B =
 0.19  -0.09   0.17  -0.12  -0.01   0.09
 0.08  -0.13   0.10   0.04   0.14   0.01
 0.09   0.05   0.03   0.00   0.05   0.04
 0.10   0.13  -0.07   0.00   0.11   0.04
 0.11   0.16  -0.11  -0.02   0.05   0.05
 0.10   0.15  -0.12   0.00   0.08   0.05
 0.01  -0.09   0.12   0.03   0.10  -0.07
-0.03  -0.20   0.01   0.15   0.23  -0.03
 0.07   0.16  -0.01  -0.03  -0.02   0.03
 0.13   0.14  -0.04   0.00   0.07   0.13
 0.11   0.16  -0.09  -0.02   0.08   0.05
 0.13   0.09  -0.06  -0.04   0.09   0.02
Which number is the last entry, reading row by row?
Answer: 0.02
The largest entry in the first column: 0.19
The smallest entry in the first row -> -0.12
Which number is the bottom entry of the column that holds the smallest entry?
Answer: 0.09
Which number is the top-right entry?
Answer: 0.09
The entry directly below 0.23 is -0.02
The third entry on the diagonal from the top-right corner: 0.00
The entry directly above the smallest entry -> -0.09
Which number is the smallest entry in the last row?
Answer: -0.06
The entry in the bottom-left corner is 0.13
The 2nd smallest entry is -0.13
The last entry of the smallest entry's row: -0.03
The top entry of the column that holds the largest entry is -0.01
Which number is the entry just right of the smallest entry?
Answer: 0.01
The 2nd entry on the diagonal from the top-right corner -> 0.14
Which number is the third largest entry?
Answer: 0.17
The top entry of the column that holds the smallest entry is -0.09
Which number is the entry directly below the smallest entry?
Answer: 0.16
Which number is the smallest entry in the first column?
Answer: -0.03

Questions about the matrix below. Counting starts at 0.
1) The entry in the top-right corner?
2) The entry just left of the smallest entry?
3) The entry just left of 41?
4) The entry at row 0, column 1?
5) The entry just right of the largest entry?
6) The entry just right of -42?
7) The entry in row 2 and column 0?
8) The entry in row 1 and column 0?
[[ 25 -41  36 -57  40 -42  33 -40 -40 -11  49  -2  35]
 [-12  30 -20  43 -38  30 -46  46  31   9 -39   9 -51]
 [ -1 -45  14  56  54 -43 -51  53 -41 -14  41 -18 -32]
 [ 28  39  -3  37 -44  36 -44  47  38 -50 -61 -53 -18]
 [-12  28 -28 -48 -29  38 -33  19  29  35 -33  40 -29]]
1) 35
2) -50
3) -14
4) -41
5) 54
6) 33
7) -1
8) -12
